Each row has a name. Each piece below is followed by the name of the row it came from. Each question is about the rows just above it.

[192 152 144 159 117  67 142 126  70  95  56 105 191 122 142 182 115  67
 123 168 196  35 109 112  84] -> <6>
[ 96 149 148 144 117 130 177 114 113 156 105 111 123 146 108 125 161 153
 185 141 124 109 131 154 150] -> <106>
[119 108 152 114 117 105 102 139 127 148 121 121 123 146 133 120 115 116
 132 130 113 133 131 154 143] -> <79>
Which row holds [142 126  70  95  56 105 191 122]?
<6>
q: [139 127 148 121 121 123]
<79>
q: [108 125]
<106>

[170 180 103 180]  <93>
[ 88  70 124 199]  <91>
[ 95 131 171 125]  <164>
[166 136  67 159]  <109>
[139 103 170 128]  <21>
[180 170 103  42]  <89>
[163 138 154  58]  <9>
q: [131 171]
<164>
[180 170 103] is in which row?
<89>
q: [170 103]
<89>
[139 103] is in which row?
<21>
Where do [ 70 124 199] appear?
<91>
The row with [ 70 124] is
<91>

[130 129 128 187  92 115]  <60>
[105 123 141  92 187 111]  <144>
[201 135 133 126 170  91]  <117>
[148 138 103 171  67  77]  <143>
[178 149 203 185  52  61]  <134>
[105 123 141  92 187 165]  <68>
[120 141  92 187 165  58]  <137>
[156 131 174 141 181 161]  <135>
q: [123 141  92 187 165]
<68>
Which row holds [105 123 141  92 187 111]?
<144>
q: [120 141  92 187 165  58]
<137>
q: [135 133 126]
<117>
q: [120 141  92]
<137>

[106 153  96 122 124  96 159  85 120 126 140 161 135 124 151 148  75  90
 134  73 140 157 131 110 175  85 152] -> <115>
[106 153  96 122 124  96 159  85 120 126 140 161 135 124 151 148  75  90
 134 126 133 132 136 101 175 131 171] -> <72>
[ 96 132 135 113  79 131 124 127 135 139 106 117 129 128 162  67 117  59
 103 119 189 151 112 106 114 135 119] -> <73>
q: [117  59 103]
<73>
[106 153  96 122 124  96 159  85 120 126 140 161 135 124 151 148  75  90
 134  73 140 157 131 110 175  85 152] is in which row?
<115>
q: [162  67 117  59 103 119 189 151]
<73>
q: [131 110]
<115>

[130 143  71 140  89 124 146 146  69 127 101 113 132 119  46 123 136 106
 160 148 127 181 118 133 119 130 116 177 139  70 113 183 135 133 124 130
 119  84 139 168  86]  <54>
[151 130 144 157 116 151 114  60 148 135  98 109  46 106 160 112 118 136
 101 181 132 119 142 148 131 147 196 112  92 115 115 207 151 130 144 158
 116 151 114  60 122]  <25>
[159 129 130 116 142 109 138 135 199 135  98 109  46 106 160 123 118 136
 127 181 132 119 133 148 131 147 196 112  92 115 115 207 151 130 144 158
 116 151 114  60 122]  <122>
Where do [ 46 106 160 123 118 136 127 181 132 119 133 148] appear?
<122>
q: [159 129 130 116 142 109 138 135 199 135  98 109  46 106 160 123 118 136
 127 181 132 119 133 148 131 147 196 112  92 115 115 207 151 130 144 158
 116 151 114  60 122]
<122>
The row with [135  98 109  46 106 160 112 118 136 101 181] is
<25>

[111 128 129 139] : <92>
[128 129 129 139] : <114>
[111 153 129 130] : <75>
q: [128 129 129]
<114>
q: [111 128 129]
<92>
Where do [129 129] appear?
<114>
Which row holds [111 128 129 139]?
<92>

[133 123 137 139 102 140 145 105 143 141 162 139 138 139 137 124 117 171
 135 132 141 150 109 164 106 122] : <8>
[140 136 133 160 102 163 151 103 159 136 167 151 140 127 130 120 119 183
 130 132 154 172 117 153 145 124] : <61>
[162 149 125 172  98 216 145 118 175 105 152 161 147 109  94 123 139 173
  85 108 176 194 135  99 171 146] : <94>
[113 108 136  98 108 139 116 133 120 103 120 122 140 124 121 137 136 118
  96 102 155 129 106 123 139 146] : <23>
[151 139 127 130 120 119 183 130 133 129 120 135 121 115 109 124 134 123
 129 136 126 135 157  98 149 127] : <151>
[126 132 123 126 125 157 119 137 132 101 113 141 133 115 106 131 142 114
  94 108 129 139 133  93 146 145] : <33>
[157 152 121 167 131 159 140 119 148 132 139 150 127 120 112 121 130 149
 130 137 130 154 149 113 142 125] : <53>
[115 107 141 110 104 122 133 116 128 130 147 117 138 136 144 130 120 148
 128 123 142 127  98 163  91 127] : <113>
[145 147 123 161 134 133 144 121 140 150 145 145 123 129 129 120 120 151
 151 148 127 142 146 137 131 115] : <40>
[152 144 123 156 108 198 135 121 159 103 136 162 143 108  93 126 142 150
  85 107 160 174 134  92 154 147] : <192>
q: [123 156 108 198 135 121 159 103 136 162 143]
<192>
q: [151 140 127 130 120 119 183 130]
<61>
The row with [110 104 122 133] is
<113>

[133  77 107  79 218  63] = <62>
[ 78 107 177 141 144 166] = <116>
[108 108 137 211 170  66] = <31>
q: [ 77 107]
<62>
q: [133  77 107  79 218]
<62>

[149 156 135 129 106 147] -> <18>
[116  93  54  43 125 132] -> <126>
[ 54  43 116  93  88 203] -> <133>
[142 156 167 173 112 152] -> <65>
[192 133 108 130 153  85] -> <187>
[158 134  98 105 159  89] -> <74>
[135 149 156 100 160  68] -> <56>
[ 97 122 146 113  99 144] -> <156>
[ 77 119 126 108  94 175] -> <26>
Which row holds [149 156 135]?
<18>
q: [ 94 175]
<26>
q: [116  93  54  43]
<126>
[119 126 108  94 175] is in which row?
<26>

[124 119 107 133 130 109 137 107 140 138 153 147 120 141 137 142 126 122
 114 130 142 142 112 173 143 122 158 115  86 109 124] : <19>
[117 125 100 133 130 109 137 107 140 138 153 147 120 141 137 142 126 122
 114 113 126 145 150 146 207 116 148  91 111 123 114] : <81>
[117 125 100 133 130 109 137 107 140 138 153 147 120 141 137 111 144 125
 127 132 128 124 119 109 141 114 142 155 131 117 124] : <119>
q: [132 128 124 119 109 141 114 142]
<119>
[112 173 143 122 158] is in which row?
<19>
[124 119 109] is in which row?
<119>
q: [ 86 109 124]
<19>
Where do [126 145 150 146] appear?
<81>
q: [119 109 141 114 142 155 131 117]
<119>

[ 90 149 165 174  69]  <101>
[150 165 149  82 158]  <49>
[171 185 111 180 155]  <159>
[111  79 171 186 166]  <121>
[205  84 188 147  64]  <38>
[ 80 158 125  78 161]  <42>
[150 165 103  93 130]  <141>
Which row holds [171 186]?
<121>
The row with [185 111 180 155] is
<159>
The row with [ 82 158] is
<49>
[147  64] is in which row?
<38>

[138  47  91 140  97 161] -> <5>
[ 98 164 166 102 195 118] -> <128>
[104 156 159 107 181 120] -> <4>
[138  68  91  97 140 161] -> <66>
[137 204 146 131 118  94] -> <71>
[104  78 107 159 173 154] -> <44>
q: [104 156 159 107]
<4>
The row with [159 107] is
<4>
Which row holds [ 47  91 140  97 161]?
<5>
[ 91 140  97 161] is in which row?
<5>
Where do [ 98 164 166 102 195] appear?
<128>
q: [138  47  91]
<5>

[157 129 101 177  96 124  80 129 151] = <50>
[123  80  48  88 131 109 150 193 189] = <47>
[129 103 177  96 124  80 165 176 136] = <124>
Where do [101 177] appear?
<50>
q: [129 101 177  96 124  80]
<50>
q: [157 129 101 177  96 124  80 129 151]
<50>
[103 177  96 124  80 165] is in which row?
<124>
q: [129 151]
<50>
q: [131 109]
<47>

